The same turns and mirrors carry the whole set onto itself, and each row onto the other rows of its family. Which rows share a family with each named row? Give them in list order.
These 32 rows form 4 families of 8 rows each.
Nak: [ 47.3, -30.5, -13.9,  20.3,  -5.6,  16.6,  25.1,   6.7,   0.1,   9.1,
  -0.1,   8.9,  -5.4, -12.6,   3.0,  -3.7,  -7.8,   6.0,  -2.7, -14.7,
 -10.3,   5.1,  38.3,  -2.2]
libe: [ 36.2,  -1.7,  -0.9,  31.2,  -7.5,  15.3,   5.5,   8.6,  17.6,   7.3,
  11.8,  30.2,   2.6, -16.2, -15.7,  -1.3, -15.3,  13.2,   1.1,   8.1,
   0.2,  -0.3,   4.8, -13.1]
maru: [ 34.5, -22.4,  -1.0,   2.9,   1.3,  -0.8,  19.6,  -3.7, -20.5,  17.1,
  32.7,  14.0, -12.0, -24.9, -15.3,  11.3,  -1.4,  16.9, -10.2,   6.3,
   5.7,   4.3,   6.1, -14.5]
noso: [ 23.5,  -2.1,  -1.4,  24.5,   5.6,  15.5,  12.4,  -0.3,  -5.8, -14.1,
   5.8,  -7.9, -15.1, -18.5,  -2.7, -10.0,   9.2,  21.5, -13.7,  20.1,
  15.2,   5.6,  33.7, -14.6]
sapi: [ 24.3,  12.1, -20.9,  23.6,  -3.3,  27.9,   6.2,  -3.3,   9.3,  -4.4,
  -9.6,  -2.9,  -7.8,  -0.1,  18.9,  -7.8,   2.2,  -7.9,  12.1,   7.6,
  -9.5,   3.9,  17.6, -13.6]
nunus: [ 20.7,  14.5, -18.5,  12.5,   5.6,   7.4,   5.2,  -5.4, -10.8,  10.7,
  22.1, -15.9,  -3.6, -22.1,  -2.2,   1.0,   6.8,   8.0,  -6.3,  19.4,
  17.9,  -5.8, -20.2, -12.5]
supur: [ 43.4, -30.0, -10.8,  20.6,  -9.3,  12.2,  18.3,   2.5,   2.6,   7.4,
  -3.1,  12.9,  -7.4,   0.4,   0.5,  -3.1,  -9.7,  -0.1,   2.9,  -8.5,
  -9.1,   9.9,  40.7,  -2.7]
mepu: [ 23.0, -10.6,  -9.3,  21.3,   7.4,  10.8,  13.8,  -2.1,  -3.3, -14.2,
   3.0, -10.2,  -8.3, -23.8,   5.0,  -5.6,  10.6,  15.0,  -9.9,  25.1,
  14.1,   4.5,  37.0, -19.0]
fifo: [ 40.4, -22.0,  -6.8,  12.1,  -2.8,  -6.3,  13.2,  -2.8, -18.1,  15.6,
  34.3,   9.4,  -5.3, -22.4, -22.9,  13.8,  -3.5,  20.1,  -7.9,   4.6,
  13.2,   2.9,   9.3,  -6.0]
lef: [ 27.0,   9.4, -20.0,  23.1,   2.2,  24.0,   3.8,  -1.8,  11.9,  10.9,
 -17.0, -14.9,  -0.5,   3.4,  18.2, -11.0,   2.1,  -7.2,   7.2,   8.7,
  -5.2,  -2.0,   8.3,  -7.0]
Gube: [ 42.6,  -3.6, -24.3,   9.6, -11.4,   9.9,  12.5,  -3.0,  -5.9,  36.8,
  13.2,   3.6,  -4.9,   1.7,  -0.9,  -0.3, -16.5,  -6.6,   5.4,  -2.3,
  -5.2,  -4.5, -17.0,   5.1]
Redeb: [ 24.8,   8.1,  -4.0,  36.9, -12.1,  19.7,  10.7,   6.2,   9.8,   6.8,
  15.1,  21.6,   9.8, -13.8, -17.8,  13.5,  -8.9,   6.7,   3.6,  10.4,
  -2.9,  -3.0,  12.5,  -8.0]
Zev: [ 35.7, -20.5, -26.1,  -4.5,  10.1,   0.0,  24.1,  -6.8, -19.1,  13.2,
   8.1, -21.2, -19.7,  -1.5,  21.1,  -3.4,   4.5,   1.9,  -4.5,  -1.9,
   8.3,  10.5,   9.2,  -2.3]
lemi: [ 31.3,   4.5,  -6.6,  35.7, -13.0,  15.8,   2.6,  12.3,  15.5,   5.6,
   3.2,  21.6,   7.4, -16.3, -18.1,   4.0, -10.6,   7.6,   3.1,  11.0,
  -0.9,  -3.9,   7.0, -15.8]
Pak: [ 43.7, -33.3, -13.3,  24.3,  -1.8,  11.2,  15.7,   4.1,  -5.1,  11.4,
   2.9,  16.0, -11.8,  -0.8,   6.3,  -2.4, -13.4,   0.3,   3.0, -11.1,
  -9.0,   8.0,  35.9,  -3.5]
Bafu: [ 13.7,  16.0, -21.3,   1.6,  -3.3,  11.2,   3.4,  -0.3,   4.7,  15.7,
  15.5, -10.1,   3.6, -20.3,  -6.7,   3.1,   8.9,   7.2,  -3.4,  18.1,
  10.6,  -4.4, -17.5, -13.5]
kika: [ 27.4, -13.2, -28.0,   1.3,   3.8,   4.4,  17.2, -11.6, -25.3,  11.7,
   7.3, -32.8, -13.5,  -5.2,  14.8,   0.1,  12.8,  -4.7,  -5.1,   3.2,
   7.2,   4.6,  15.2,  -1.9]
tobeg: [ 49.8, -31.3,  -7.4,  31.1,  -0.4,   8.3,  20.2,  -2.4, -13.3,   2.3,
   3.6,   8.3, -13.8,  -1.5,   6.1,  -4.7, -11.3,   1.1,  -0.8,  -6.9,
  -2.7,   8.8,  38.1,  -2.7]
suz: [ 40.9,  -4.8, -19.8,  11.6, -10.9,   9.2,   9.3,  -1.3,  -5.5,  33.2,
  16.0,   7.8,  -2.4,   2.2,  -5.8,   4.5, -13.0,  -7.3,   5.8, -13.9,
  -6.1,  -0.5, -16.4,   2.9]
vut: [ 37.2,  -4.1, -25.6,  11.0,  -9.9,   8.4,  22.9,  -3.9,  -4.4,  30.4,
  10.7,   1.3,  -4.7,   0.6,   1.3,  -5.2, -20.4,  -5.0,   6.1,  -7.5,
 -16.4,  -5.8,  -9.0,   9.1]
dade: [ 27.8,   5.5,  -2.7,  38.0, -13.4,  19.8,  -0.7,   4.0,  10.6,   5.2,
  10.9,  19.0,   9.1, -20.6, -22.3,   1.1,  -7.3,   5.6,   0.3,  12.5,
  -0.8,  -5.8,  11.1, -13.4]
Voto: [ 40.0, -12.6, -27.8,   8.4, -10.1,   4.0,  10.8,  -3.1,  -2.4,  32.5,
  13.3,   5.4,   4.5,  -3.5,   1.6,   8.7, -12.5, -13.9,  10.1,  -9.3,
  -7.1,  -1.7, -13.2,  -0.9]
kidu: [ 26.3, -11.1,  -3.8,  21.7,   6.5,  11.7,   1.1,   1.2,  -4.6, -12.2,
   8.4,  -3.6,  -5.4, -22.6,  -2.2,   3.5,  17.7,  13.4, -10.5,  19.1,
  24.4,   9.9,  28.7, -25.1]
gedu: [ 22.1, -11.2,  -4.4,  23.0,   8.2,   9.9,  10.8,  -0.1,  -3.1, -18.2,
   5.9,  -6.2,  -6.0, -22.7,  -0.2,  -1.5,  13.8,  14.9,  -8.8,  14.0,
  12.6,   8.8,  37.5, -21.2]
Veten: [ 39.4, -23.8, -24.5,  -4.2,   8.1,   0.3,  12.5,  -9.4, -18.9,  12.4,
   3.4, -24.0, -21.2,  -8.2,  16.8, -15.6,   6.3,   0.5,  -7.4,   0.9,
  11.0,   7.8,   8.2,  -7.7]
Fot: [ 40.1, -27.2,  -8.2,   8.4,  -0.7,  -8.2,  16.9,  -0.4, -17.6,  23.6,
  28.8,   0.9,  -2.4, -21.6, -20.2,   6.7,  -5.3,  16.1, -15.7,   3.1,
  17.6,   0.4,   3.4,  -1.7]
Kob: [ 29.3,   7.3, -28.0,  29.9,  -5.1,  21.1,   4.4,   0.0,  12.2,   2.2,
 -13.9, -16.5,   0.7,   2.6,  14.6, -12.9,  -1.2,  -9.1,   6.0,   4.5,
   1.8,   0.0,  14.8,  -0.9]
nar: [ 36.5, -24.3,  -9.3,   9.6,  -5.6,  -3.7,  20.0,  -1.1, -20.2,   8.4,
  36.0,  12.6, -10.6, -25.2, -19.2,   9.3,  -5.2,  15.3, -11.0,   1.8,
  13.2,   6.1,  12.5,  -8.7]
Kego: [ 16.3,  15.2, -15.3,  12.3,   2.3,   3.6,  -1.7,  -9.8,  -9.3,  10.3,
  19.3, -11.3,  -5.4,  -9.2,  -3.9,   2.1,   5.7,   1.1,  -1.3,  25.9,
  19.0,  -1.1, -17.7, -13.2]
kana: [ 32.1, -20.2, -22.5,  -3.0,   9.7,   3.7,  21.5, -15.4, -23.7,  13.1,
  15.5, -24.4, -18.0,  -6.0,  17.6,  -5.6,   8.1,   0.3,  -5.9,  -0.2,
   9.4,   7.2,  12.8,   0.1]
zazi: [ 20.1,  18.0, -15.5,   8.4,  -1.5,   8.6,   7.7,  -7.1,  -3.0,   7.2,
  16.5, -18.3,   1.0, -21.1,  -6.8,   1.0,  10.4,   6.6,  -7.1,  22.0,
  17.1,  -3.6, -15.5, -12.3]
tevi: [ 23.9,   6.0, -22.6,  20.8,  -1.4,  26.3,  10.3,  -0.4,   9.7,   3.4,
 -15.1, -11.7,  -5.4,   0.1,  21.6, -15.4,   0.8, -12.9,   4.0,   6.4,
  -4.8,   1.7,  11.6,  -9.6]

The rest of the family of Kob: Nak, maru, noso, Redeb, Voto, Veten, Kego
The rest of the family of nar: nunus, supur, mepu, lef, Zev, suz, dade
The rest of the family of kana: fifo, Gube, lemi, Pak, gedu, zazi, tevi

